Here are some points:
[  9 -17  52 -19 -17   1  48 -83]
[-75 -21 -16  11  18 -82 -19 -17]
[ 45   3  36  11 -36  48  47 -35]
[ 52   8  17 -20 -26  50  32 -20]
[  8  28 -18  19   2   3 -85  81]
[ 55  24  23 -10 -52  46   1  -1]
[ 48   7  22  11 -17  54  16 -12]
[-46   1 -31  -6  52 -82 -20  -7]
[ 25  19  37   1 -16  22  -8 -15]
[14  1  6 10  6 22  3 -7]
[-17  13 -20 -17   7 -21 -11  20]
[ -40  -45   50  -20   39  -64   78 -127]
[-25   6 -28   8   2 -35 -21  17]
[-80 -40 -38 -10  33 -79 -44  17]
[-14 -24  -6  12   0  -6   7  -8]
[-37 -31  36 -38  73 -38  70 -89]
[-17  -6   1  -2  -2  -2 -14  -2]
[-29   1 -24   1   7 -42 -42  31]
[16  9 12 31  1 16  5 24]
[-27 -10 -19  28  52 -33  23 -41]
[-30  -5  -4  16  34 -23 -19  27]
[ 18  21 -29 -14   0   7 -38  58]
[  6  24 -25   8 -12   1 -48  36]
[-95   1 -73  20  68 -96 -59  25]
[-15  16  -6 -21   5  -4 -50  58]
[ 32  -3  29   6 -47  32   2   9]
[-31 -18 -11  22  54 -43  24 -24]
[ 43 -24  81 -16 -52  62  33 -37]
[ 17  18   5  -5 -15   5  20 -13]
[-11 -18  38  14 -20   2   2  12]
[-19 -32  -8 -12  34 -41  34 -78]
[-17   4 -36  -4  41 -54 -15   3]
[-40  -1 -34  16  25 -31 -23  22]
[ 10  21  15  -4 -24  10 -56  54]
[-30 -20  12 -11   6  -6  37 -52]
[-10  -5  25  11   4  -5  25 -33]
[-27  15 -26 -10  10 -20 -43  62]
[-10  56 -68  14  39 -28 -95  61]
[ 28   7  26  -5 -15  30  -6  18]
16 more points follow, each with its number after it:
[-48 -20 -27 -31  33 -67 -25  14] 0
[ 45 -36  82   0 -64  68  67 -47] 1
[-31 -27  20 -16   9 -17  74 -63] 2
[-50 -50   1  -1  44 -69  40 -44] 3
[-36 -41  21   7  49 -28  95 -86] 4
[-11 -36  30 -12  42 -22  66 -81] 5
[  4 -25   0   5   7   7   8 -20] 6
[-44   8 -31   4  12 -67  -7   0] 7
[ 18 -14  30  -7 -29  34  14   8] 8
[ 71  27  29  28 -48  86  10  37] 9
[ 10  24  -2   5 -19  37 -23  11] 10
[ 15  24 -18  -3  -4  31  25 -39] 11
[  0  16 -21   3  -9   3 -15  20] 12
[ 30  11  21  12 -26  46 -31  47] 13
[ 36   5  29  -2 -17  17  17 -29] 14
[-27 -24 -28  11  -6  -3   2  27] 15
Which two of these numbered points are nearest to each point below, ignoring the 2 directions in which the first points spread most? Their numbers follow each, nearest first.
[  4   5 -31 -45   0  -1 -50  50] > 0 8
[ 30  20  12  30   3  39 -21  44] > 9 4
[ 43 -57  56   5 -49  98  92 -43] > 15 1
[  9 -10  17   5  14  15  52 -32] > 4 9
[-32  -9   0 -19 -31   9   6  -9] > 2 8
[ 35  -8  28  26   3  44  59 -27] > 9 4
[ 69  55 -61 -15 -54  70 -78  89] > 11 12
[-24  10 -44  -3  11 -33 -16  15] > 12 2
[ -3  25 -19  -5  -2  26  15  -8] > 11 12
[-25 -28  -1  13  -3 -27  -5  -1] > 1 3
[ 34   1  27   8 -32  32  32 -14] > 12 14
[  1 -34  12   3  -5  14  32 -31] > 6 8
[ 38 -25  47  -2 -42  65  36   2] > 8 1
[ 10 -12  24  -7  27   0  95 -98] > 11 12
[-13 -23  36  15 -17   3  27 -17] > 1 8
[-37 -18   6 -34  24 -52  23 -35] > 0 8
[-46   8 -32  29   1 -46 -43  60] > 1 3
[-69 -47 -26  -2  41 -61  11 -23] > 8 1
[ -2 -60  24   4  10  21 103 -67] > 15 4
[ 49   0  23   0 -39  42  61 -31] > 12 2
[  2 -13  25 -27  35  18  19 -34] > 5 13
[ 26 -22  -5  -5  -2  18  26 -52] > 6 12
[  4  24 -18  19 -12 -13 -26  39] > 7 12
[ 52  17 -23  25  -2  44   6  16] > 9 4
[-43 -23 -28   0  35 -52  10 -43] > 12 6
[-36   4  -9  20  20 -33 -38  32] > 13 8
